0: [117 81 117 102 113 105 120 126 58 86 92 59 96 78 62 103 82 121 87 120 121 87 255 126 85 92]
1: [115 94 117 119 117 100 146 124 88 105 114 88 114 103 88 100 100 144 136 117 121 89 116 128 86 138]
2: [116 242 119 119 114 132 121 127 187 217 133 193 82 218 193 200 101 121 123 121 123 133 118 127 177 127]
3: [117 118 116 234 116 97 121 126 180 142 177 161 156 135 177 133 131 120 182 121 124 118 117 129 94 181]
4: [119 92 114 94 116 105 118 125 61 76 79 65 90 70 62 92 90 119 97 119 120 91 255 127 80 97]
5: [114 94 115 137 114 107 121 129 149 106 85 134 167 106 136 96 142 119 134 121 121 148 117 129 178 173]
6: [255 159 118 116 115 116 225 124 123 80 140 69 87 74 108 94 90 228 97 124 214 88 118 130 135 93]
7: [117 135 113 121 116 123 120 152 155 161 142 180 177 150 161 139 181 120 150 123 121 188 122 128 180 153]
8: [118 91 113 101 114 100 122 127 128 134 132 172 102 135 126 106 105 119 109 119 123 119 118 127 87 91]
9: [115 84 116 92 117 99 121 123 61 78 96 53 83 79 58 104 92 119 98 120 122 106 116 126 88 87]
10: [116 213 116 113 115 130 118 126 160 187 134 160 93 186 161 231 104 121 112 122 123 166 118 127 156 108]
11: [134 106 122 188 117 143 120 125 157 115 223 148 197 121 170 109 150 120 193 128 122 104 117 129 102 179]

[124 143 114 132 115 129 122 125 166 164 149 193 173 165 172 120 195 122 123 118 122 172 117 128 188 134] 7 5 10
[114 193 114 97 116 120 121 126 152 166 128 135 79 162 162 255 81 118 92 120 121 181 117 130 107 92] 10 2 8
[122 145 117 128 114 125 122 125 166 172 151 198 176 172 179 124 194 122 131 118 122 177 117 129 191 141] 7 5 10
[116 86 114 99 117 100 120 125 56 76 82 62 82 74 67 102 86 122 91 119 122 89 122 127 77 86] 9 1 4
[117 169 116 97 117 102 119 128 162 193 132 159 106 190 176 248 107 120 128 123 122 219 120 128 129 116] 10 2 7
[120 134 117 145 116 132 121 129 171 166 160 180 198 169 192 122 225 122 169 121 123 182 117 128 207 173] 7 5 11
[116 111 113 124 117 128 119 125 164 135 169 158 217 137 162 138 209 121 136 121 122 213 118 127 181 143] 7 5 11
[119 105 113 100 115 121 121 127 132 128 136 163 112 130 127 136 110 119 104 119 123 136 118 127 98 90] 8 1 5
[117 117 114 97 116 100 122 126 122 157 110 139 147 153 146 172 156 119 120 122 122 218 117 172 155 119] 7 5 10
[116 108 114 125 116 102 120 126 162 139 171 165 196 139 160 137 182 120 143 120 121 196 118 126 154 143] 7 5 11
[115 115 113 115 116 101 120 126 166 138 167 159 213 137 162 152 194 121 132 121 121 230 118 126 179 141] 7 5 11
[249 142 117 112 116 113 198 124 105 79 125 65 87 73 96 95 88 201 94 122 191 88 119 129 122 92] 6 1 9
[118 85 108 98 118 102 120 126 113 154 82 157 82 146 104 105 83 120 121 124 124 149 117 127 79 107] 8 1 9
[223 98 117 94 119 106 255 128 60 79 83 47 92 82 61 93 89 255 86 120 255 83 116 126 90 89] 6 1 9
[118 169 115 119 113 137 122 125 178 201 138 214 167 201 193 143 206 122 128 119 122 194 117 129 216 141] 7 2 10
[120 98 112 106 116 103 123 127 58 86 84 62 88 75 48 97 85 120 95 117 124 90 117 124 87 82] 9 1 4
[139 135 146 96 151 98 126 124 71 77 86 61 85 79 65 104 82 129 92 143 132 88 117 128 131 88] 9 1 4
[129 120 210 168 213 247 121 128 150 144 169 157 117 153 158 101 193 121 143 128 121 93 118 128 109 138] 11 3 7
[117 94 114 97 115 104 121 125 60 75 90 62 87 83 61 98 82 118 93 120 124 87 119 128 87 92] 9 1 0
[119 159 118 165 118 103 121 123 168 171 104 195 169 170 172 113 194 120 119 121 121 185 115 129 214 150] 7 5 10
[114 181 114 154 116 171 122 125 192 191 168 195 166 200 191 154 169 120 166 121 122 141 117 127 170 180] 7 2 3
[115 93 114 120 117 103 121 124 93 100 110 84 109 101 93 95 101 119 134 120 123 85 120 126 89 134] 1 9 8
[115 109 116 162 115 139 122 130 182 177 179 201 235 180 210 99 255 122 197 121 123 193 117 129 206 202] 7 11 3
[117 100 110 120 118 126 120 125 136 153 122 166 119 150 127 122 109 121 131 122 123 151 118 128 93 121] 8 1 5
[250 151 117 112 116 127 199 124 129 94 140 97 112 89 117 106 118 201 96 123 190 117 119 129 149 94] 6 1 8
